In the rows, 128 means zero.
Each path is a new rotation, seen through one point. The rows after it are directions, each followed by how far the rotation turns it, in degrees per step (0 if it stays put).
Each turn is a multiple of 5 degrees from 10 to 175, or 0.
Each row of a path follows its step; steps can be skipped.
path 1
step 2: [125 133 133 126 131 129 129 117 123 124 137 131 119 129 117 135 127 129
 137 125 127 126 122 119 134 133 129 118 125 129 118 131 134 135 123 137
 139 128 128 138 123 118 123 124 124 140 135]
step 4: [130 139 127 137 133 119 133 136 138 132 122 126 129 124 138 137 126 125
 138 122 139 128 121 122 122 129 133 120 125 127 118 125 120 125 131 125
 131 123 127 119 129 127 134 130 129 114 139]
step 5: [123 139 128 133 117 123 117 133 129 128 128 126 120 128 123 132 119 138
 130 120 128 129 133 124 125 132 139 129 136 124 121 122 118 136 136 133
 139 118 120 131 128 120 130 125 132 127 136]
step 6: [123 126 125 123 119 125 129 135 130 134 133 126 121 125 135 131 118 137
 131 122 126 129 137 125 127 132 129 135 132 148 126 121 134 136 130 140
 129 127 128 120 139 125 132 126 133 139 122]
step 8: [131 137 131 131 122 123 131 141 121 118 124 119 134 136 121 126 130 136
 123 123 117 119 129 141 132 125 134 121 129 124 128 127 125 131 134 126
 131 117 120 122 130 130 129 124 117 121 120]
step 10: [123 125 129 117 124 122 124 134 126 132 130 129 122 129 123 126 128 120
 121 126 120 131 107 128 126 130 130 133 120 132 137 129 130 122 128 130
 125 133 138 118 126 130 124 147 122 133 122]
step 13: [133 120 129 113 122 127 122 121 130 126 124 133 128 125 120 130 130 136
 135 125 126 133 125 122 122 120 130 131 134 133 132 141 132 118 134 128
 116 136 132 119 123 120 135 133 137 132 136]
step 16: [129 131 131 115 139 128 127 126 130 127 120 133 125 131 136 139 120 125
 139 130 122 132 140 137 116 130 127 125 137 129 132 123 131 121 134 124
 119 133 119 120 124 132 125 124 136 124 131]
step 17: [120 125 125 128 121 127 131 117 121 132 127 128 126 128 120 136 119 119
 135 132 118 138 123 131 123 137 133 119 126 129 130 121 118 131 127 134
 125 138 118 125 120 139 122 124 131 131 138]
step 18: [131 122 125 124 119 124 137 127 126 127 136 124 123 146 131 138 125 121
 126 129 122 124 133 126 142 140 124 124 127 131 123 133 125 130 125 134
 139 135 124 135 124 138 125 120 125 133 126]
Directions:
[125 126 128 127 128 125 127 127 126 127 129 127 127 125 127 130 126 131
 126 131 128 130 126 125 128 129 128 129 128 125 127 129 130 125 128 130
 126 128 124 128 132 129 128 127 128 133 128]
95
[131 129 128 126 128 131 127 130 129 128 130 126 125 130 126 129 125 128
 129 133 129 124 127 130 129 128 130 129 130 131 127 127 129 127 126 128
 127 124 127 133 127 126 129 127 128 129 128]
110
[127 130 128 126 128 127 131 130 127 130 128 131 128 126 130 129 126 131
 125 127 125 128 125 128 126 131 128 130 128 129 127 131 125 132 126 127
 129 129 126 130 130 127 130 125 128 124 126]
25
[129 128 127 126 129 128 128 132 126 129 130 127 130 129 124 126 127 130
 124 127 128 132 129 129 128 125 128 126 129 127 127 126 126 125 125 127
 127 129 132 128 130 125 127 130 129 128 124]
25
[127 133 129 128 129 126 126 129 131 130 129 128 126 128 129 128 125 125
 128 131 128 131 129 127 125 130 128 131 127 125 129 127 128 128 132 128
 127 125 130 129 128 128 124 131 128 126 126]
65
path 2
step 0: [139 131 133 127 127 131 139 128 130 134 123 125 124 137 122 124 123 123
 133 127 122 132 135 127 132 122 110 123 118 120 130 139 123 126 123 132
 120 122 125 127 133 121 119 116 130 140 134]
step 1: [127 136 125 122 130 127 138 134 136 127 129 139 115 138 122 125 134 131
 133 116 122 134 116 134 135 137 125 128 130 124 126 122 130 126 123 137
 130 130 124 129 122 123 128 122 126 136 146]
step 2: [129 132 123 121 122 134 137 126 131 139 128 122 126 135 129 123 113 135
 138 130 125 132 123 131 127 124 126 142 133 125 119 124 123 117 119 131
 124 132 117 129 128 123 121 140 119 128 134]
step 3: [133 139 136 125 138 127 128 136 134 140 124 127 120 120 127 127 117 134
 121 141 126 132 126 134 131 125 131 130 135 137 133 125 127 122 120 136
 120 132 117 119 124 122 122 117 130 130 135]
step 5: [127 126 123 140 150 131 132 127 127 125 121 123 127 126 125 135 117 136
 136 126 125 139 134 140 122 126 128 140 135 132 122 129 138 125 130 127
 133 129 120 135 137 123 127 126 132 131 131]
step 12: [133 141 119 129 128 135 138 132 119 124 128 127 118 123 134 127 129 136
 129 119 126 132 135 127 135 122 120 125 127 126 117 117 122 117 117 140
 126 129 120 124 118 127 122 123 125 122 127]
step 14: [126 130 120 138 143 134 126 129 130 143 128 133 118 138 126 126 131 130
 134 131 126 137 112 132 131 129 135 125 134 131 128 123 131 118 123 127
 126 124 118 129 123 126 127 125 131 113 124]
step 16: [135 124 126 130 146 131 125 140 130 127 119 136 122 125 127 131 129 130
 134 136 130 140 120 128 129 124 125 123 125 120 132 128 136 120 134 139
 139 138 132 124 129 126 119 125 136 141 130]
step 17: [133 122 112 134 129 127 134 125 138 125 124 129 127 134 132 125 121 132
 138 128 127 130 124 134 140 135 122 135 120 117 137 132 128 122 131 131
 126 138 128 135 134 129 118 132 141 119 134]
step 18: [132 125 116 132 130 126 141 136 130 115 124 123 120 138 137 127 119 125
 126 136 129 125 131 129 123 130 138 135 125 127 127 119 134 125 132 132
 120 129 118 126 123 120 118 121 135 137 135]
Directions:
[128 129 127 134 129 129 128 127 127 125 130 124 130 131 129 126 128 129
 125 126 127 126 129 129 129 128 125 125 127 129 127 125 129 129 128 128
 130 126 127 128 129 126 129 127 130 129 128]
55
[125 128 126 128 125 125 129 127 129 127 129 128 129 129 129 131 125 128
 129 126 127 126 124 127 126 124 129 125 132 128 129 127 124 127 127 126
 129 130 126 126 128 128 126 125 128 128 129]
65
path 3
step 0: [127 125 112 125 124 131 125 123 129 133 127 123 133 123 119 129 123 121
 124 133 126 120 123 130 134 133 127 128 127 131 128 145 124 129 138 134
 116 129 142 126 124 123 127 135 126 124 131]
step 4: [128 128 127 123 135 134 132 127 124 134 127 124 131 120 134 121 128 132
 122 124 119 129 119 123 128 122 141 122 133 136 133 125 131 128 123 129
 125 125 136 126 142 120 126 142 135 117 129]
step 6: [137 130 133 126 133 136 136 132 139 127 130 130 128 128 127 127 120 128
 131 128 131 125 124 114 127 134 122 126 125 136 134 135 122 136 127 131
 134 118 128 135 129 137 133 114 127 119 120]
step 7: [136 136 135 139 129 127 123 128 123 126 130 137 127 123 136 132 125 127
 128 120 119 125 116 124 126 132 132 133 123 144 126 127 121 121 124 121
 123 129 131 122 122 135 129 128 116 132 136]
step 8: [134 131 124 130 128 139 127 124 121 128 144 130 128 124 126 132 126 124
 115 120 129 127 133 131 138 134 125 132 128 121 132 117 124 123 116 119
 133 127 130 126 126 126 126 130 136 117 129]
step 11: [131 120 119 137 132 129 130 118 122 132 129 133 126 138 130 137 133 127
 131 121 124 129 119 143 129 136 122 131 127 135 134 124 141 130 134 131
 122 135 124 134 128 137 124 133 128 127 129]
step 12: [117 131 131 126 128 121 145 124 132 129 129 121 127 130 129 136 122 120
 121 128 124 125 123 127 133 132 120 140 137 116 126 132 129 121 130 128
 119 134 128 132 124 123 135 130 137 124 125]
step 14: [128 127 130 120 135 129 131 132 128 133 129 132 123 125 137 119 141 139
 123 136 121 132 129 135 120 121 128 138 120 134 130 130 122 136 121 133
 124 136 123 131 127 130 127 131 143 127 131]
step 15: [131 123 127 125 128 128 125 131 131 128 131 130 136 132 130 130 130 127
 138 127 128 132 117 113 125 141 125 128 114 121 131 136 136 136 124 127
 128 142 130 135 131 123 127 134 130 117 127]
step 16: [124 126 135 140 127 134 129 129 134 132 121 120 138 121 123 127 127 129
 117 132 133 123 117 120 125 130 138 127 127 135 137 132 118 119 132 122
 124 130 130 139 123 124 135 127 129 126 128]
Directions:
[129 129 130 129 128 130 131 130 128 127 131 132 127 127 128 127 129 128
 132 131 127 130 127 132 127 126 126 128 125 131 128 130 129 130 128 129
 128 131 131 124 128 131 129 127 127 129 126]
95
[127 127 128 129 127 129 129 126 132 130 129 124 124 127 129 129 129 130
 129 126 129 125 126 127 129 131 128 127 126 131 126 128 132 127 131 130
 130 128 130 130 125 127 129 125 129 130 130]
70
[131 124 125 129 130 128 127 127 128 130 126 132 125 128 134 127 130 128
 126 127 125 128 130 127 131 125 130 128 128 130 130 129 129 127 128 127
 127 126 130 126 126 127 128 129 129 130 128]
110
[127 127 125 129 130 130 129 131 129 126 132 130 128 129 125 129 126 131
 129 128 132 127 128 131 132 126 129 128 127 128 127 129 128 128 128 125
 125 126 128 131 126 126 126 130 124 129 130]
40
[126 125 131 123 129 129 128 130 129 129 125 127 130 127 128 127 132 124
 127 128 127 131 127 130 128 128 131 125 124 127 128 131 128 128 130 128
 127 128 128 129 124 126 128 130 128 127 128]
25
path 4
step 0: [128 121 130 132 121 129 118 130 123 105 130 127 125 126 132 133 128 127
 120 120 117 132 127 132 133 121 134 126 129 140 130 131 143 129 131 131
 133 115 127 131 125 130 134 128 116 122 124]
step 3: [130 122 120 138 125 119 128 118 130 119 127 133 122 130 125 133 126 133
 119 139 121 124 117 120 122 125 121 110 133 123 129 133 119 124 132 136
 137 122 132 126 132 133 123 126 122 121 129]
step 4: [116 129 132 126 134 126 134 121 121 125 124 121 121 129 135 129 131 121
 138 132 128 136 125 131 136 124 127 132 140 129 134 121 129 125 130 121
 136 114 125 118 130 141 119 141 118 124 126]
step 5: [120 120 127 119 121 132 121 133 122 129 120 123 123 126 117 122 120 133
 130 132 137 129 117 136 133 139 128 128 126 138 129 128 140 133 138 136
 126 121 115 126 127 122 130 138 135 128 124]
step 6: [127 129 129 125 134 135 124 130 132 138 134 125 134 131 134 129 122 131
 121 132 129 125 123 120 109 124 134 129 123 123 118 127 133 131 132 150
 138 131 126 123 135 126 121 131 127 122 120]
step 8: [127 128 122 122 120 127 134 122 130 128 123 124 125 129 125 118 126 112
 131 124 126 115 116 136 138 134 120 122 133 125 139 135 123 130 131 133
 133 141 126 117 126 134 131 135 126 125 134]
step 9: [127 122 125 128 129 131 134 128 122 136 131 123 116 129 129 129 135 118
 139 132 132 127 127 125 114 141 118 141 130 127 120 133 132 133 133 135
 120 124 127 119 127 139 126 126 130 134 117]
step 13: [139 124 123 134 128 131 125 122 132 122 126 133 122 131 132 119 130 119
 126 123 126 118 133 115 125 131 120 131 120 128 124 122 131 131 118 139
 128 139 119 121 138 124 134 124 117 122 118]
step 17: [120 120 132 130 135 136 113 132 113 125 110 128 122 129 131 129 134 138
 126 127 130 125 131 120 134 124 137 119 120 132 130 117 122 129 123 136
 129 125 132 122 134 131 131 124 129 129 122]
step 18: [134 144 129 125 132 126 127 124 125 133 119 139 119 124 131 128 116 128
 120 122 130 138 120 124 129 121 135 127 133 138 133 134 129 134 123 129
 124 138 122 120 142 123 123 135 126 118 128]
Directions:
[127 129 126 126 129 129 129 127 129 132 132 126 125 128 129 129 131 128
 131 128 129 128 128 126 126 128 131 131 126 126 128 127 128 130 128 124
 132 127 131 126 130 127 127 128 127 126 129]
145
[129 125 130 128 128 128 127 127 132 128 130 130 131 129 129 130 128 126
 129 123 129 130 123 128 129 127 126 128 128 132 130 127 125 129 130 126
 127 126 130 129 126 131 126 128 127 124 130]
95
[128 125 130 124 128 128 129 125 130 130 127 133 126 129 126 127 127 131
 128 128 130 128 130 128 126 125 129 130 131 130 124 128 128 131 127 130
 127 130 129 130 131 127 128 127 131 128 127]
90
[132 128 128 129 129 128 125 131 128 126 128 125 126 129 130 130 129 130
 126 130 132 128 125 127 125 125 127 129 129 127 127 126 127 126 126 129
 129 128 127 128 131 129 130 124 129 128 130]
100
[131 129 129 125 132 128 129 127 127 130 127 128 129 126 132 127 128 128
 124 124 127 127 128 128 127 127 132 126 124 129 130 129 128 129 129 130
 128 130 127 127 127 125 132 127 127 128 128]
65
[126 127 127 127 130 129 128 128 127 130 131 129 128 129 129 131 124 126
 126 130 129 128 127 125 127 128 127 128 126 129 130 127 134 131 126 126
 124 130 126 129 128 127 126 128 132 127 128]
85
path 5
step 0: [127 134 136 139 131 134 115 122 129 131 108 137 120 120 134 128 131 133
 129 121 124 128 126 124 126 133 121 125 129 146 128 116 127 124 124 129
 133 127 131 128 121 137 128 128 123 132 129]
step 1: [135 122 134 130 120 123 133 128 116 140 127 129 130 134 124 126 120 124
 125 128 127 129 132 128 125 124 129 122 132 125 120 120 135 120 119 110
 128 129 121 122 113 139 122 134 128 138 120]
step 6: [131 132 131 118 129 126 132 118 129 137 131 134 112 128 121 114 134 133
 134 123 126 125 135 130 126 117 123 126 135 139 130 134 128 118 125 117
 138 131 130 136 136 124 132 130 126 120 119]
step 9: [123 117 132 131 135 128 130 135 122 136 135 132 122 131 125 130 140 131
 138 127 136 116 127 136 131 127 133 123 128 143 129 133 129 120 121 128
 139 124 133 120 123 136 138 126 129 135 116]
step 11: [129 122 136 130 138 126 121 133 121 142 125 141 132 124 136 129 136 131
 127 121 118 129 135 128 130 136 138 131 122 124 133 125 135 126 120 126
 131 128 136 124 124 123 128 129 138 115 113]
step 14: [129 119 122 118 127 124 126 137 117 136 124 135 136 132 122 124 123 122
 111 118 129 124 139 119 121 123 130 120 125 138 119 128 134 125 117 126
 132 121 131 132 133 124 124 129 130 121 125]
step 15: [125 134 135 126 133 141 126 133 123 132 132 138 124 131 118 131 128 114
 130 132 119 140 125 137 135 131 128 133 129 146 126 124 120 132 127 125
 128 126 127 128 127 115 122 121 131 120 117]
step 16: [118 134 136 134 133 126 132 140 133 137 119 134 123 133 131 132 121 130
 132 122 129 130 139 125 126 123 121 128 130 131 115 129 133 122 123 136
 136 113 127 129 126 130 123 130 111 121 127]
step 17: [121 129 141 129 134 126 134 127 118 134 132 132 126 123 120 131 116 115
 136 125 130 124 134 130 127 121 125 116 121 134 116 124 134 128 130 119
 129 131 130 137 128 126 130 130 147 131 126]
step 18: [126 127 135 119 132 128 120 140 121 134 126 137 119 127 130 128 126 125
 127 124 124 129 139 126 120 137 126 138 139 144 121 123 125 127 137 138
 125 137 130 137 131 138 130 123 122 130 119]
Directions:
[130 129 127 126 131 129 128 128 127 125 128 129 129 131 131 126 132 127
 128 129 128 129 130 125 129 129 126 129 131 127 126 126 126 132 126 126
 125 128 130 128 131 126 129 127 128 125 125]
90
[126 132 128 128 126 130 130 125 128 130 127 128 124 129 127 128 130 131
 128 130 128 126 126 127 129 129 125 129 130 130 128 130 127 131 125 130
 129 126 124 125 129 131 128 129 129 127 127]
115
[125 127 129 126 128 127 125 129 128 126 126 128 131 128 130 131 129 130
 128 126 130 127 127 126 126 129 129 127 130 131 129 129 132 128 125 133
 126 126 129 128 126 127 131 128 124 129 126]
160
[127 126 129 128 123 128 129 130 130 128 129 127 129 129 129 130 128 130
 128 124 131 130 128 126 130 125 130 129 128 128 126 130 127 127 125 123
 130 129 129 129 129 130 130 129 131 125 127]
140
[126 126 127 130 128 127 129 133 128 125 132 127 130 127 126 129 130 126
 125 132 127 128 127 127 130 125 127 125 131 130 130 127 127 130 127 129
 132 126 128 125 127 128 127 125 126 126 129]
60
[130 132 126 125 129 124 129 127 125 128 130 128 129 128 129 127 125 128
 127 129 130 131 127 128 132 126 128 129 129 131 127 130 130 129 128 127
 125 124 128 128 125 129 129 131 130 128 131]
160
[127 131 127 125 128 130 129 132 129 130 127 129 128 129 129 132 127 124
 130 128 129 126 132 129 128 128 132 127 129 128 126 129 128 131 130 131
 127 129 128 128 129 128 128 127 130 125 132]
10
path 6
step 3: [129 133 123 125 134 129 126 141 136 121 141 131 121 134 135 127 130 125
 116 137 130 138 133 130 136 127 137 135 135 128 119 124 127 131 136 135
 126 122 123 129 126 110 123 132 138 123 137]
step 4: [116 128 122 131 121 129 137 133 133 136 128 123 123 133 135 130 135 127
 126 148 124 124 123 127 120 123 124 134 123 128 133 127 128 124 140 121
 118 130 127 138 134 119 121 117 122 123 137]
step 7: [129 131 131 134 127 134 135 119 135 124 115 135 134 135 132 122 136 124
 130 126 129 125 114 129 120 127 140 119 124 129 124 125 130 136 116 131
 121 132 123 128 130 129 138 119 138 144 137]
step 9: [139 117 136 138 125 125 128 120 125 126 123 124 132 120 129 127 141 129
 124 141 136 134 124 133 138 125 134 117 134 128 135 130 136 133 133 127
 117 120 122 123 124 124 129 124 137 133 140]
step 10: [141 128 124 136 117 127 134 128 122 122 127 121 126 129 127 131 128 144
 119 128 136 128 125 122 128 114 117 128 132 123 120 124 120 136 120 126
 121 130 124 131 127 123 110 131 128 128 135]
step 11: [124 118 126 139 126 123 126 125 129 129 128 121 131 127 126 140 138 130
 129 121 123 142 132 139 128 119 132 126 137 115 136 136 117 137 134 125
 124 120 126 141 129 121 127 136 131 122 132]
step 12: [137 124 118 121 125 128 136 124 130 121 138 125 123 132 123 131 140 135
 125 119 133 126 132 136 119 131 133 138 120 126 122 133 130 134 121 139
 120 125 123 140 126 125 122 126 116 123 141]
step 13: [121 119 130 131 125 128 128 142 135 128 129 127 129 124 136 122 129 125
 126 111 131 131 119 123 116 125 135 139 124 120 143 136 129 134 121 121
 122 131 133 143 129 128 130 129 128 125 129]
step 16: [130 117 125 124 136 129 127 120 136 122 116 137 134 134 141 128 131 127
 114 138 111 134 125 122 125 124 119 126 131 125 125 130 126 132 123 124
 130 136 132 122 126 113 126 130 133 123 132]
step 18: [135 127 123 120 117 129 123 131 126 134 113 127 132 127 131 131 121 134
 126 138 119 136 113 142 120 121 127 128 122 128 128 140 131 127 119 134
 130 126 124 129 126 118 133 130 128 131 142]
Directions:
[129 131 127 124 128 127 129 127 132 126 130 127 129 128 126 127 125 128
 126 125 132 127 129 125 129 129 124 130 129 128 124 127 127 127 131 128
 126 129 125 130 125 128 128 130 128 130 130]
160
[126 126 130 128 122 124 128 126 129 130 122 129 130 128 130 127 128 125
 128 127 127 129 128 130 127 129 128 127 130 128 129 129 128 128 133 128
 127 127 127 129 126 127 132 128 127 128 127]
160
[129 127 131 124 129 128 127 129 126 126 128 124 127 126 128 126 131 127
 126 128 127 127 125 123 129 128 129 128 125 129 131 132 129 125 130 129
 126 127 128 128 128 127 127 127 125 128 128]
85
[127 129 125 128 129 126 128 129 125 128 126 129 127 132 127 125 130 125
 130 130 131 128 125 128 129 128 129 125 127 131 128 126 124 130 131 127
 127 126 124 130 129 131 126 128 130 129 128]
20
